Named turns come first, each shown by rows before and after it. Which turns, in which order, take the first row of each pair that follows to the second? Write the first one first, as in the answered first pair.
Z651:
[8,-7,-32,-11,-6,14,2,-1,-1,19,-6,16,2,-18,9,-16,-5,1,-8] -> [4,0,-26,-15,-2,23,9,10,-6,16,-10,11,5,-20,6,-20,-6,2,-5]
[-1,9,59,-6,6,-43,-11,-8,7,-18,22,-13,3,17,-31,20,6,34,12] -> [2,0,53,0,9,-51,-20,-17,11,-16,28,-7,0,17,-24,17,9,30,3]
[-8,6,-5,-5,4,30,0,3,-6,-33,-27,15,-11,-18,-2,-9,7,-8,-7] -> [-10,8,-12,-9,-11,24,-2,3,-6,-29,-32,22,-9,-7,2,16,3,-6,3]
[-6,0,12,9,-10,3,-5,-10,5,-37,-29,1,-17,10,-10,35,2,-9,7] -> [1,-16,5,18,-1,-6,-18,-27,11,-34,-18,9,-24,6,-6,21,6,-17,-5]
Z484:
[-2,11,-41,-14,-15,25,7,2,0,16,-12,9,-3,-10,6,-20,3,-7,-18] -> [1,-6,-27,8,5,10,-8,-17,10,1,-1,5,-13,-16,2,-35,14,-15,-27]
[-1,20,-16,-3,-2,9,20,26,-20,36,15,-17,18,6,7,-8,-1,32,-3] -> [9,-13,-1,35,20,-31,-15,-22,1,7,31,-8,-10,2,7,-14,15,17,-16]
[-29,-6,10,-10,3,-6,-3,15,7,-1,5,-4,9,11,1,-2,-8,13,-5] -> [-26,-14,7,-3,2,-15,-13,4,13,-3,9,0,6,15,3,3,-5,8,-5]
[17,-5,1,15,9,-15,-15,-3,-2,-8,14,-25,-1,-1,19,6,8,4,6] -> [15,8,-11,-2,-6,-3,-3,11,-11,5,3,-23,8,5,23,19,2,10,15]
Z530:
[7,-15,-34,8,-9,-10,-9,-22,-6,18,-3,21,0,-5,11,5,1,-5,-4] -> [7,-13,7,19,16,-14,-2,3,-6,19,22,-18,7,-1,-1,-28,9,3,-10]
[-8,5,-24,-12,-2,28,10,-10,-2,-22,-26,19,-5,-16,2,-5,-3,-10,-7] -> [6,-19,-24,12,0,-11,-17,-29,9,6,12,21,-11,-1,12,-12,1,-11,-19]
[-21,-1,19,30,9,6,-1,14,5,-17,-8,-15,5,-15,-28,1,11,6,10] -> [-22,-4,-10,23,-10,10,-7,-2,5,-20,-27,11,0,-16,-21,26,9,1,15]
[3,-34,-15,7,0,-11,-19,-17,-16,-1,11,4,-11,5,25,13,19,21,13] -> [-3,-21,19,9,16,1,-5,11,-22,-7,18,-28,-2,-1,14,-12,19,27,12]
Z17:
[-5,29,38,7,-11,3,-14,24,12,-36,-13,-16,-4,18,-32,23,-1,6,11] -> [9,2,15,20,-20,-37,-41,-4,20,4,17,0,-6,34,-13,26,1,5,0]
[1,-2,-3,5,-5,12,18,32,-16,21,1,-5,7,-2,4,-13,-2,6,-9] -> [2,-5,5,11,1,5,13,32,-12,19,14,-12,5,0,1,-17,-1,8,-10]
[18,-18,-12,24,6,-34,-27,-29,5,6,14,5,-23,5,10,-1,8,-9,-6] -> [4,11,-38,-11,-15,18,4,-5,-10,-7,-36,21,-13,-11,10,20,-4,-8,7]
Pairs:
Between the rows of a pair lie two turns.
[-3,25,-17,-27,-28,14,10,20,14,44,16,13,22,29,2,25,-6,1,21] -> [3,1,25,10,18,-8,-9,5,25,30,56,-12,13,20,-9,-33,13,-7,-7]
Z530 Z484
[1,2,12,3,-2,-11,-5,-1,6,5,6,-12,0,11,-6,9,-3,2,7] -> [1,3,-10,-9,-12,-1,-3,-6,5,11,-5,5,1,6,1,12,-6,0,2]
Z651 Z17
[-5,6,5,-15,0,26,13,17,-13,-15,-10,0,-6,-12,-19,-2,-10,-2,-1] -> [-5,-4,12,0,8,11,-2,-4,-2,-33,-7,5,-15,-14,-21,3,-3,-9,1]
Z484 Z651
[5,8,7,-13,-10,-7,4,27,-7,34,31,-16,14,8,4,2,-9,11,2] -> [7,-4,-22,-13,-24,-12,-7,-2,-2,30,19,16,3,6,12,24,-10,0,2]
Z530 Z651
[13,8,-2,-10,-2,-1,4,-3,7,32,1,22,1,-18,0,-29,9,35,-7] -> [8,21,-2,-17,-13,5,13,4,5,28,-12,19,4,-13,-3,-12,5,39,7]
Z530 Z651
[6,12,17,-5,4,-8,5,14,4,-4,2,-27,8,11,-1,5,-1,12,4] -> [4,15,-7,-17,-11,-1,7,10,1,6,-12,-8,9,7,8,14,-7,11,5]
Z17 Z17
[34,-9,-30,4,-33,-7,15,-23,13,34,8,13,-13,17,21,19,-15,-1,-14] -> [29,7,-22,-11,-25,13,39,9,1,46,10,-8,3,15,15,-1,-20,8,-14]
Z530 Z17
[-3,-6,-11,-6,-8,11,-30,-31,-5,-2,-4,17,-11,-13,30,30,4,-6,-32] -> [-6,4,28,-2,23,20,-12,5,-13,3,19,-27,2,-17,18,-18,9,5,-41]
Z484 Z17
[-11,18,-19,-8,-11,8,3,7,-9,-6,-9,3,5,4,0,7,-9,0,0] -> [-8,9,-2,5,-10,-16,-10,-1,-1,-15,0,-5,0,13,-3,18,-4,-1,6]
Z17 Z484
[5,-1,-9,-9,15,1,30,7,-10,25,9,-10,25,-11,-6,-33,-2,11,-22] -> [0,3,-36,-23,-12,10,28,-4,-9,17,-17,17,20,-7,0,7,-8,7,-10]
Z530 Z651
[-5,12,-11,-2,2,21,8,8,-7,9,-8,1,-4,-9,-2,-21,-3,-10,-5] -> [1,2,-15,8,-13,-7,-16,-14,6,10,-1,18,-10,9,4,12,-3,-7,3]
Z17 Z484
